In the rows, zero is written as 100.
Each path below is one point turned by a fixed rotation once a step. After each direction that follows a path, write how fast that rotation turns it, in degrees per step (0 if it stays still).
Each turn is a multiple of 5 degrees from 10 to 175, or 0.
Each row of a path follows its step; steps can be skipped.

step 0: |  90 |  86 | 101 |  77 |  81 | 106 |  71 | 103 | 105 | 104 | 141 | 119 | 118 |  95 | 116 | 111 | 115 | 116 |  92 | 107 | 110 |  83 | 118 | 116 |  80 | 130 | 123 |  60 | 122 |  49 | 100 | 126 | 105 |  72 |  88 | 100 |  89 | 115 | 105 | 123 | 123 | 106 | 111 | 114 |  74 | 128 | 134 |  86 |  89 |  77 | 109 | 113 |  96 | 142 | 118 | 111 |  86 | 116 |  90 | 106 | 118 | 117 | 125 | 101 |  65 |  81 | 113 |  49 | 111 |  72 |
step 14: | 107 |  97 |  96 | 115 | 120 | 101 | 100 | 108 |  75 | 113 |  77 | 130 | 137 | 112 |  84 | 137 |  89 | 132 |  86 | 107 | 115 |  95 |  86 |  61 | 116 | 112 | 105 | 134 | 110 | 107 | 122 | 100 |  67 | 156 | 104 |  92 | 106 |  76 | 117 | 145 | 114 |  95 |  75 | 127 |  67 | 143 | 107 | 123 |  95 | 128 | 100 |  85 | 100 |  85 |  91 | 111 | 127 |  81 |  88 |  87 | 116 |  86 | 125 | 112 | 113 | 110 |  90 | 122 |  85 |  98 |
step 18: |  58 | 128 | 142 |  76 |  94 | 109 |  87 | 119 | 102 | 124 |  94 |  73 | 111 |  73 | 100 | 116 | 120 | 117 |  87 | 122 |  94 |  98 | 113 |  72 | 119 | 144 |  87 | 100 | 142 | 100 | 119 | 100 | 102 | 118 |  75 |  71 | 110 | 107 |  96 | 131 | 111 | 124 | 114 |  99 | 115 | 107 | 115 | 131 |  88 | 119 |  81 |  95 |  96 | 102 | 108 |  83 |  74 | 146 |  93 | 124 |  64 |  98 | 106 |  91 |  54 |  99 |  90 |  87 | 124 |  94 |
step 19: |  92 | 115 |  80 |  76 |  82 |  87 | 110 | 110 | 129 | 116 | 119 |  96 | 104 |  91 | 108 | 132 | 120 |  82 | 117 | 153 | 114 | 128 | 106 | 117 |  88 | 132 |  94 |  60 | 121 |  79 |  70 |  87 |  69 |  86 | 108 | 111 | 159 | 145 | 112 | 126 | 133 |  94 |  82 |  90 |  75 | 113 | 107 |  84 |  94 | 117 |  74 | 115 | 108 |  91 |  83 | 122 | 108 | 120 | 104 | 104 | 102 | 122 | 100 |  94 | 106 |  88 |  76 | 126 |  92 |  98 |
step 21: | 101 |  92 | 124 | 101 |  68 |  98 | 106 |  87 |  74 | 103 | 103 |  97 | 124 | 103 |  80 | 115 |  65 | 112 |  82 |  86 |  92 |  94 | 139 |  42 | 102 |  60 |  92 |  68 | 131 | 100 | 132 |  73 | 126 | 101 | 136 |  84 | 135 |  92 |  99 | 115 | 119 |  85 | 134 | 122 | 126 |  95 | 117 |  90 |  71 | 103 |  90 | 104 |  86 | 100 |  94 | 109 |  73 | 123 | 106 | 120 |  75 |  89 | 128 | 103 |  77 |  83 | 115 |  80 |  94 | 112 |
step 23: | 108 | 109 |  91 | 112 | 133 | 129 | 108 | 106 |  88 | 136 |  97 |  83 |  89 | 112 | 106 |  88 |  90 |  69 | 136 | 100 | 106 |  98 | 101 | 110 | 137 |  79 | 101 | 100 | 114 |  84 | 135 | 148 |  98 | 126 |  68 | 125 | 116 | 135 |  95 | 127 | 100 |  97 | 123 |  92 | 112 | 133 | 132 | 107 |  83 | 108 | 155 | 128 | 110 |  93 |  69 |  99 | 104 | 109 | 114 | 107 | 130 | 104 | 100 | 144 | 114 |  91 |  84 | 112 | 103 |  93 |
step 24: |  83 | 105 | 124 | 112 | 120 |  61 |  85 |  94 |  97 |  92 |  85 |  99 |  93 | 143 | 138 | 119 | 106 | 107 | 107 |  48 |  81 |  79 | 108 |  77 | 118 |  98 |  76 |  88 | 100 |  62 | 105 | 109 |  90 | 117 | 115 |  93 | 134 |  86 |  81 |  92 | 109 | 125 |  90 | 121 | 130 | 126 | 117 | 100 |  65 | 110 |  97 | 146 |  98 |  82 |  89 | 121 |  81 |  98 |  87 | 112 | 107 | 119 | 132 |  97 |  85 |  57 | 124 | 116 | 121 |  96 |
step 30: | 114 |  88 | 100 |  78 |  82 |  50 |  94 | 123 |  81 |  79 | 107 |  93 | 141 |  75 | 100 | 118 | 113 |  97 | 113 | 110 | 120 |  83 | 119 | 108 | 130 | 117 |  98 |  78 |  87 |  91 | 120 | 125 |  89 | 112 |  83 | 103 | 109 | 102 | 120 | 155 | 103 | 125 | 102 | 110 |  99 |  77 | 129 | 106 | 121 | 125 | 106 | 153 |  88 |  99 | 118 | 117 | 103 |  97 |  90 |  99 |  93 |  87 | 144 |  70 |  78 | 125 |  97 |  59 |  99 |  85 |
step 34: |  93 | 110 |  98 | 118 |  95 | 112 | 113 |  93 |  79 |  87 |  70 | 104 | 109 |  71 | 121 |  84 |  92 |  93 |  76 |  85 | 133 |  84 | 137 |  92 |  94 |  67 |  92 |  58 |  82 | 112 | 117 | 120 | 122 | 137 |  76 |  84 | 111 | 132 |  90 | 116 |  66 | 141 |  91 | 105 |  96 | 129 | 127 | 108 |  69 |  72 |  82 |  78 | 100 |  99 |  91 | 132 |  74 | 103 |  93 | 100 |  69 | 100 |  81 | 108 |  80 | 107 |  87 | 118 |  75 |  64 |
step 37: |  57 |  82 | 108 |  95 | 110 |  97 | 108 |  68 |  86 | 109 |  89 | 106 | 119 | 106 | 130 | 111 |  91 | 120 |  80 |  86 | 132 | 111 |  96 |  94 |  58 | 135 |  90 |  94 | 121 |  98 |  96 |  99 | 117 | 103 |  89 |  80 | 142 | 125 | 100 | 118 |  68 |  94 | 101 |  95 |  84 | 113 |  98 |  78 |  93 |  85 |  53 | 139 | 124 | 111 |  79 | 115 |  97 | 105 |  88 | 128 |  39 | 128 | 115 |  90 | 105 | 123 | 118 | 118 | 114 |  83 |
| 109 |  93 |  97 | 102 |  97 |  94 |  97 | 105 |  95 |  92 | 100 | 106 | 100 |  91 |  88 | 102 |  97 |  98 | 104 |  92 | 103 | 101 |  99 |  95 |  94 | 102 | 109 |  98 |  98 |  94 |  99 |  99 | 108 | 105 |  98 |  95 |  99 | 104 |  97 | 107 | 100 | 103 | 102 | 105 | 104 | 102 | 103 | 103 | 103 |  97 |  99 |  93 |  90 | 103 | 106 |  97 |  96 | 102 |  98 | 107 |  98 | 100 |  94 |  99 | 100 | 102 |  99 |  92 | 103 |  98 |
85
| 106 | 104 |  91 | 100 |  97 |  96 | 100 |  96 | 102 |  97 | 105 | 100 |  91 |  95 | 105 | 100 |  98 |  96 |  97 | 102 | 107 | 103 | 106 | 104 | 105 |  94 |  98 |  98 |  93 | 100 | 108 |  97 | 100 | 104 | 102 | 100 |  95 | 102 |  96 | 106 |  98 | 110 | 100 |  98 |  99 |  92 |  95 |  98 | 100 | 110 |  97 | 101 |  94 |  97 | 105 |  99 |  95 | 105 | 105 | 101 | 103 |  99 | 101 |  99 |  96 |  96 | 109 | 113 |  97 | 102 |
175
| 101 |  96 | 106 |  97 |  97 | 101 | 107 |  95 | 107 |  93 | 106 | 103 |  95 | 100 | 101 | 108 |  94 |  98 |  99 |  98 | 105 |  95 |  99 |  99 | 102 | 100 |  99 |  97 | 100 | 102 | 101 |  91 |  98 |  98 |  96 |  92 | 101 |  94 |  95 |  93 |  95 |  95 |  97 | 101 |  97 | 111 | 105 | 100 |  96 |  98 | 102 | 106 | 108 | 104 | 100 | 106 |  99 | 118 | 102 | 106 | 102 |  97 | 100 |  97 |  99 |  99 | 101 | 100 | 104 |  96 |
135
| 104 | 107 |  97 |  90 |  93 |  99 | 106 |  90 |  90 |  97 |  96 | 106 | 102 |  99 |  98 |  98 | 104 |  90 |  99 | 106 |  98 | 100 |  99 |  93 | 104 | 107 | 101 |  99 |  99 |  98 | 102 | 107 | 100 |  94 | 100 |  99 |  96 |  96 |  99 |  98 | 106 |  96 | 106 |  97 | 103 |  95 | 109 |  96 | 100 |  95 |  99 |  98 | 100 |  94 | 102 | 108 |  97 | 104 |  98 | 102 | 106 | 101 | 104 | 108 | 103 |  96 | 103 |  94 |  90 | 100 |
35
| 110 | 104 | 105 | 106 |  89 | 103 |  98 |  99 | 107 |  95 | 109 | 101 | 101 | 106 | 102 |  93 | 101 | 104 |  97 | 103 |  99 |  98 |  97 |  96 |  99 | 102 |  95 | 103 | 106 |  92 | 101 | 108 | 105 |  98 | 108 |  98 |  96 | 103 |  95 | 105 |  99 | 103 | 103 |  96 | 103 | 106 |  97 | 103 |  91 | 103 |  92 | 104 | 103 |  99 |  87 | 101 |  99 |  98 |  96 | 103 |  97 | 101 |  94 |  94 | 101 | 103 | 104 |  97 |  95 |  99 |
135
| 102 | 104 | 104 | 102 | 105 |  88 |  94 |  99 |  95 | 103 | 103 |  99 |  97 |  98 | 101 |  99 | 101 |  95 | 112 | 100 | 104 |  98 |  98 |  99 | 103 | 102 |  97 | 101 | 108 |  94 |  98 | 103 | 103 | 101 |  95 |  90 |  98 |  93 | 105 | 100 |  94 |  97 | 102 |  95 | 100 |  95 |  95 |  96 | 108 |  97 | 109 | 111 | 102 |  91 |  97 | 100 | 101 |  99 |  97 | 104 |  90 |  96 |  93 | 102 |  96 |  99 | 103 | 104 | 103 |  99 |
55
